In the data rows, 128 means zero.
Some points, each followed by its number:
np.array([212, 217, 203, 216, 204, 181, 180, 105, 124, 079, 086, 085, 073,
          078, 102, 070, 079, 110, 049, 037, 034, 098, 064, 084, 128, 127,
          105]) 0
np.array([162, 199, 205, 202, 158, 152, 145, 148, 140, 123, 107, 106, 117,
          078, 078, 097, 098, 091, 115, 094, 102, 116, 082, 117, 115, 120,
          110]) 1
np.array([146, 177, 190, 186, 168, 169, 171, 165, 130, 126, 102, 114, 130,
          061, 085, 128, 086, 106, 071, 016, 102, 103, 106, 129, 131, 103,
          117]) 2
np.array([123, 128, 121, 109, 129, 144, 194, 171, 178, 185, 194, 172, 162,
          149, 141, 156, 134, 121, 141, 136, 147, 161, 114, 113, 138, 103,
          048]) 3
np.array([169, 184, 173, 197, 191, 190, 168, 162, 147, 079, 034, 034, 081,
          049, 078, 061, 062, 078, 079, 121, 110, 098, 122, 095, 071, 108,
          077]) 4
np.array([161, 175, 150, 163, 156, 157, 158, 148, 133, 152, 128, 124, 130,
          154, 154, 136, 145, 154, 153, 165, 142, 139, 101, 105, 160, 127,
          120]) 5
np.array([116, 064, 081, 133, 105, 091, 079, 121, 072, 071, 034, 061, 081,
          092, 078, 049, 092, 091, 118, 124, 118, 108, 134, 137, 128, 153,
          157]) 6
np.array([072, 081, 109, 099, 069, 078, 061, 100, 094, 098, 125, 130, 124,
          151, 133, 131, 141, 135, 131, 160, 159, 165, 142, 162, 160, 162,
          139]) 7
np.array([156, 144, 127, 140, 123, 114, 145, 073, 104, 112, 122, 121, 121,
          133, 138, 161, 122, 140, 122, 133, 156, 180, 152, 170, 192, 201,
          196]) 8
np.array([134, 100, 081, 099, 109, 102, 111, 100, 135, 173, 178, 205, 194,
          226, 208, 169, 174, 135, 133, 088, 085, 072, 095, 048, 092, 097,
          090]) 9
np.array([188, 204, 202, 211, 173, 175, 156, 138, 104, 116, 086, 110, 063,
          111, 092, 049, 079, 060, 107, 063, 121, 093, 095, 120, 071, 127,
          117]) 10
np.array([103, 100, 145, 156, 134, 140, 145, 136, 120, 098, 118, 097, 133,
          085, 138, 143, 145, 154, 161, 153, 162, 165, 180, 177, 176, 191,
          188]) 11
np.array([108, 125, 094, 099, 126, 085, 097, 081, 099, 086, 079, 124, 105,
          034, 085, 118, 092, 135, 141, 113, 130, 152, 118, 153, 155, 124,
          135]) 12
np.array([123, 100, 113, 094, 109, 102, 118, 113, 104, 086, 111, 070, 063,
          085, 061, 092, 050, 106, 115, 052, 133, 139, 134, 147, 156, 141,
          129]) 13
np.array([209, 184, 207, 190, 167, 150, 131, 152, 051, 098, 125, 106, 088,
          102, 085, 079, 050, 060, 097, 063, 061, 072, 089, 100, 107, 108,
          090]) 14
np.array([156, 162, 138, 130, 141, 124, 107, 124, 117, 086, 092, 097, 100,
          097, 097, 118, 086, 124, 141, 163, 157, 191, 179, 175, 182, 203,
          182]) 15
Which point above is nearest to each new point, looking only along the 2 directions in which the numbered points spread most? Its number follows each.
np.array([108, 121, 081, 087, 084, 085, 111, 136, 138, 163, 160, 154, 188,
          192, 185, 173, 187, 146, 179, 174, 168, 154, 161, 164, 151, 176,
          172]) 7
np.array([108, 110, 063, 099, 096, 130, 122, 141, 176, 137, 149, 157, 168,
          140, 162, 192, 188, 172, 163, 208, 188, 177, 197, 153, 188, 172,
          178]) 7
np.array([112, 118, 113, 104, 109, 142, 107, 117, 163, 119, 138, 142, 113,
          149, 136, 151, 155, 177, 145, 189, 181, 184, 209, 165, 197, 198,
          178]) 7
np.array([119, 105, 113, 135, 117, 114, 118, 145, 161, 183, 184, 177, 165,
          171, 143, 115, 079, 091, 118, 094, 078, 051, 053, 077, 071, 019,
          060]) 3
np.array([087, 125, 094, 063, 117, 102, 122, 124, 153, 139, 179, 197, 183,
          159, 167, 153, 131, 121, 071, 052, 049, 062, 101, 033, 034, 076,
          105]) 3
np.array([108, 088, 100, 080, 084, 114, 034, 117, 081, 098, 097, 091, 094,
          125, 122, 122, 141, 091, 138, 138, 157, 150, 139, 174, 168, 189,
          186]) 11
np.array([129, 081, 117, 063, 084, 110, 122, 124, 113, 159, 149, 121, 100,
          145, 122, 097, 141, 117, 161, 159, 130, 123, 082, 132, 092, 067,
          105]) 5
np.array([103, 110, 081, 087, 117, 124, 136, 081, 117, 129, 125, 133, 100,
          122, 097, 165, 143, 085, 125, 088, 127, 119, 074, 095, 034, 055,
          101]) 5
np.array([162, 174, 160, 149, 139, 135, 092, 081, 133, 062, 034, 034, 052,
          078, 092, 136, 128, 140, 153, 179, 185, 167, 196, 166, 196, 190,
          197]) 6
np.array([192, 183, 138, 163, 158, 110, 147, 000, 081, 014, 071, 102, 088,
          092, 097, 118, 153, 152, 136, 151, 140, 159, 125, 145, 166, 136,
          105]) 13
np.array([137, 134, 105, 133, 151, 138, 194, 176, 190, 187, 182, 165, 168,
          147, 164, 163, 122, 135, 156, 141, 162, 157, 122, 120, 128, 097,
          090]) 3
np.array([108, 141, 124, 117, 134, 152, 118, 145, 173, 134, 149, 133, 117,
          151, 122, 159, 148, 144, 125, 179, 166, 144, 178, 145, 160, 201,
          186]) 8
np.array([112, 128, 094, 094, 113, 085, 092, 130, 133, 152, 173, 206, 189,
          188, 183, 159, 145, 101, 086, 088, 049, 080, 074, 090, 079, 067,
          077]) 3
np.array([150, 110, 130, 151, 141, 135, 156, 168, 124, 175, 138, 142, 147,
          143, 154, 128, 176, 157, 175, 138, 161, 150, 169, 161, 107, 120,
          117]) 5
np.array([087, 081, 105, 124, 084, 121, 079, 052, 072, 079, 111, 034, 105,
          102, 092, 086, 111, 110, 125, 121, 149, 139, 125, 162, 155, 155,
          157]) 15
np.array([119, 095, 124, 120, 101, 133, 118, 136, 120, 141, 138, 140, 153,
          153, 181, 153, 181, 155, 192, 163, 182, 167, 185, 171, 163, 203,
          208]) 7
np.array([116, 110, 109, 094, 113, 091, 111, 124, 072, 131, 149, 078, 141,
          143, 133, 097, 134, 096, 145, 113, 152, 126, 158, 113, 118, 146,
          142]) 8
np.array([087, 037, 100, 087, 084, 085, 102, 100, 127, 160, 160, 170, 181,
          162, 191, 199, 188, 204, 214, 191, 200, 199, 195, 202, 192, 187,
          174]) 7
np.array([087, 131, 138, 124, 120, 168, 186, 214, 186, 188, 155, 142, 155,
          097, 131, 136, 098, 121, 097, 073, 061, 072, 110, 090, 086, 040,
          084]) 5
np.array([103, 037, 109, 087, 105, 097, 061, 073, 094, 086, 086, 078, 037,
          133, 070, 102, 098, 078, 115, 094, 138, 152, 128, 153, 155, 141,
          139]) 15
np.array([157, 141, 094, 127, 144, 142, 141, 064, 072, 035, 071, 121, 081,
          131, 122, 102, 131, 127, 133, 151, 140, 165, 170, 191, 226, 209,
          218]) 15
np.array([014, 064, 073, 080, 077, 078, 061, 105, 081, 112, 115, 159, 160,
          156, 186, 200, 205, 212, 215, 214, 218, 200, 200, 198, 170, 156,
          151]) 7
